128 stands for zero in the data rows.
Some points:
[ 97  88  71  99 154 148 109  59  93 119 109  91 123 106 121 129  70  95
 136 146 121 146 120 130 117 134 158  29  73  75 133 126 108  90  89  72
  96 141  69  82 146 146 111 102  93  88 169 116]
[114 146 163 120 144 150 121 146 100 116 149 150 140 121 139 112 124 142
  94 132 119  76 162 116 134 134 159 153 137 159 129 141 135 153 149 124
 157  92 152  98 157 135 134 117 139 142 116 107]
[120 125 181 123 140 124 124 159 101 101 165 150 121 132 122  89 116 171
  79 135 103  80 162 104 111 138 167 176 160 180 107 131 152 137 149 105
 179  87 163  86 145 165 159 126 169 136 129 104]
[133  89 119  86 123 123 137  96 181  97 149 100 139  78 153 141 168 106
 144 177 117 209 122 169 106  98 134 135 124 140  89 138 165 104 134 114
 125 147 117 123 176 120 137 162 129 161 178 163]
[ 84  94 143 136  88 152 165 136 128 145 116 121 135  75 152 113 154 114
 148  98  63 127 158 174 129 137 142  99 143 124  84 140 110 125 154 135
  98 116 140 127 170  70 119 125 129 127 162 143]
[192 141 112  63  83 149  85 148 102  95 131  62 218  58 122 116 105 172
  56  39 152 186  73 145  81  38   0  50 112  52 110  68  85  41 140 162
  99 157 110 177  61 234 237  22  42  68  41 158]
[116  97 179 157 136  63 118 133 114 163 155 109  84 140 128 127 117 139
 190 116 139 185 103 138 127 132 130 112 100 158 143  84 138 155 116 175
 113 111 131 193  88 136  97 125 118 123 127 131]
[122 150 194 108 123 136 115 166  88  89 168 143 124 143 116  68 134 148
  83 144 120  65 126 108 112 150 165 144 119 176 115 150 142 125 150 116
 181  93 182 104 136 159 146 125 166 135  86 121]
[138 103 128  91  99 140 153  86 173 130 110  57  83 150 126 150 199 132
 145 167 104 202 173 123 124 119 103 140 123  97 120 146 184 105 107 184
 128 191 177 139 132 101 101 120 143 162 101 103]
[118 115  91 101 141 139 122  69 128  89 145 106 137  86 105 158 147  90
 115 172 121 166 118 150 116 102 136 119 112 124 107  88 117  93 119 111
  95 137  90 113 144 125 101 107 130 134 141  99]
[146 160  94 153 151 152 148 132 124 148 131 162 121 138 118 167 146  92
 140  81 139 140  93 151 130 158 147 113 136 133 118 117 119 128 127 134
 104 150 160 205 155 119 161 148 127 155 152 158]
[156 125 133 152 156 147 152  80  89 130 142 160 110 100 122 174 171  97
 136 107 136 179 114 132 138 133 150  74 125 160 121 155 168 149 149 134
 109 163 166 179 183 114 155 109  86 205 188 185]
[133 118  91 118 134 142 158  97 140 143 129  83 113 159 118 158 108 131
 158 173 145 169 163 123 126 151 134 111 116  82 168 160 124 128 101 136
 119 177 114 132 123 116 111 119 133 132 137 130]
[ 82  81 179 217  96  39 148  86 147 233 129 102 115  96 128 205 154 152
 129  56 158 206  76 189 157 124   9 112 129 103 100  58 101 179 117 177
  93 125 109 248 104 166 110  97 185 179 213 120]
[162 141 144 100  76 114 235 160 181 146 108  54  55 162 130 139 145 123
 185 170 112 161 177 106 114 169 102 161 129  75 148 202 141 152 105 242
 166 192 176 141 102  70 114 140 125 182  92 136]
[131 165  71 151 168 176 138 160 136 134 119 166 150 111 177 146 120 104
 159 112 160 108 132 160 139 155 159 139 137 132 131 128 116 146 138 130
 105 116 126 158 144 120 150 180 126 119 157 144]
[131 150  72 136 164 149 117 147 126 122 116 141 139 111 156 128 114 105
 139 115 154 103 121 138 135 137 146 141 136 123 129 120 103 125 121 121
 102 102 111 142 120 106 139 174 115 114 141 129]
[110 119  95 104 123 151 143 102 136 123 145 111 118  57 146 102 157 118
 164 124 128 147 161 155 133 151 132  83 136 142 129 177 100 123 121 101
  94 143 113  98 154  62  80 148 139 111 139 179]
[111 147  66 145 159 165 113 150 117 125 100 150 146 101 177 126 108 117
 137 107 145  84 126 134 135 134 146 139 124 116 136 114 102 140 132 122
 103  88  98 137 124 108 128 154 101 111 146 107]
[111 132 194 127 154 110 134 152 112 117 180 133 112 162 111 109 108 159
 104  97 102  69 154 104  93 130 138 145 157 180  93 124 171 116 130 111
 164 100 207 113 151 182 152 129 187 118  88  98]
[192 178 130 173 143 153 147 139 113 103 159 158 131 216 127 120 188 111
 119 197 149 112 174  87 247 141 156  77  14 125 126 149   8 162 129 113
 178 136 101  72  58 160  36 139 142 156  96  78]
[171 176  87 171  99  98  54  80 156 154  66 237 122 213 107 127  79 111
 149 142 152  68  79 103 162 102  99 155 188 157 191 144 119 162  98  70
 129 209 108  87  96  66  73 173 123  38  83 231]
[165 171  79 171  92  82  47  61 159 159  56 243 125 225  99 131  77 122
 128 124 144  56  75  95 164  96  67 144 187 155 188 140 113 161  96  65
 133 204 103  71  85  59  75 180 129  31  94 222]
[123 121 201 116 144 112 127 150 106 104 180 128  96 147 110  99 107 155
  88 116  94  72 148 103  92 128 149 162 160 182  87 131 160 118 137 111
 176  98 184 107 146 186 153 124 168 129 100 107]
[136 133 143 143 102  59 146 134 135 175  64 160 138 136  85 141 107 136
 144 122 114 140  86 143 161 135 119 146 130 139 166 125 109 150 125 115
 116 122 117 135 130  47 125 146 122 114 147 183]
[ 85 108 125 105 142 131  76 157  79  90  95 171 148  84 154  82  94 179
  80 150 109  77 152  74 136 132 180 173 116 133 172 125 109 184 138 107
 146  28  66  52 112  91 120 100  99 131 145  63]
[ 97  73 155  74  96 113 121 136 156  91 141  80 111 132 129 135 147  98
 124 192 106 193 103 106  85  99 197 187 120 117  92 110 177  54 147 123
 141 143 115 118 174 122 112 131  99 160 145 113]
[129 143  92 122 166 126 122 138 156 138 131 134 133 103 138 139 112  75
 151 118 158 126 117 123 133 139 137 150 137 101 144 120 105  96 109 126
 104 130 129 137 138 115 118 180 128 119 117 127]
[167 144  96 111  95 131 130 183 156 102 100 102 190  85 107 110 130 151
 143 121 162 149  95 133 112 115  82 124 105  63 148  73 125  81 161 159
 122 121  96 145  93 178 204  75  39  93  94 137]
[120  99 110 155 109 155 109 180 108 114  98  93 160 159  97  72 100 123
 120 170 140  31 119 115 113 132 170 108 118 112 138 147 161 125 169 112
 139  43  73 107  91 134 165  96 116 129 131  41]
[ 94 124 175 144 161 142 151 113 152 191 133  99 133 162 157 174 182 167
 127  64 136 211 155 158 131 126  28 128 127  96 132 134 169 174 100 189
 101 144 108 172 106 205 120  99 178 167 144  64]
[113 139 183 125 136 124 131 158 105 111 176 137 127 147 120 107 108 161
  81 114  94  56 157 108 104 125 159 166 167 183 101 129 162 117 140 103
 182  91 187  99 154 182 152 122 170 130  98  98]
These points spread out most along one direction. Take the direction at right angles to it along which they spread out most. Go by this last direction. How many in every 100 of the points above lie lower along it than each point below? Answers are rounded to whole numbers. More than half of the points above lie lower than the first one.
[129 143  92 122 166 126 122 138 156 138 131 134 133 103 138 139 112  75
 151 118 158 126 117 123 133 139 137 150 137 101 144 120 105  96 109 126
 104 130 129 137 138 115 118 180 128 119 117 127] 84
[116  97 179 157 136  63 118 133 114 163 155 109  84 140 128 127 117 139
 190 116 139 185 103 138 127 132 130 112 100 158 143  84 138 155 116 175
 113 111 131 193  88 136  97 125 118 123 127 131] 53
[138 103 128  91  99 140 153  86 173 130 110  57  83 150 126 150 199 132
 145 167 104 202 173 123 124 119 103 140 123  97 120 146 184 105 107 184
 128 191 177 139 132 101 101 120 143 162 101 103] 31
[113 139 183 125 136 124 131 158 105 111 176 137 127 147 120 107 108 161
  81 114  94  56 157 108 104 125 159 166 167 183 101 129 162 117 140 103
 182  91 187  99 154 182 152 122 170 130  98  98] 3
[171 176  87 171  99  98  54  80 156 154  66 237 122 213 107 127  79 111
 149 142 152  68  79 103 162 102  99 155 188 157 191 144 119 162  98  70
 129 209 108  87  96  66  73 173 123  38  83 231] 94
[114 146 163 120 144 150 121 146 100 116 149 150 140 121 139 112 124 142
  94 132 119  76 162 116 134 134 159 153 137 159 129 141 135 153 149 124
 157  92 152  98 157 135 134 117 139 142 116 107] 25
[156 125 133 152 156 147 152  80  89 130 142 160 110 100 122 174 171  97
 136 107 136 179 114 132 138 133 150  74 125 160 121 155 168 149 149 134
 109 163 166 179 183 114 155 109  86 205 188 185] 56
[165 171  79 171  92  82  47  61 159 159  56 243 125 225  99 131  77 122
 128 124 144  56  75  95 164  96  67 144 187 155 188 140 113 161  96  65
 133 204 103  71  85  59  75 180 129  31  94 222] 97
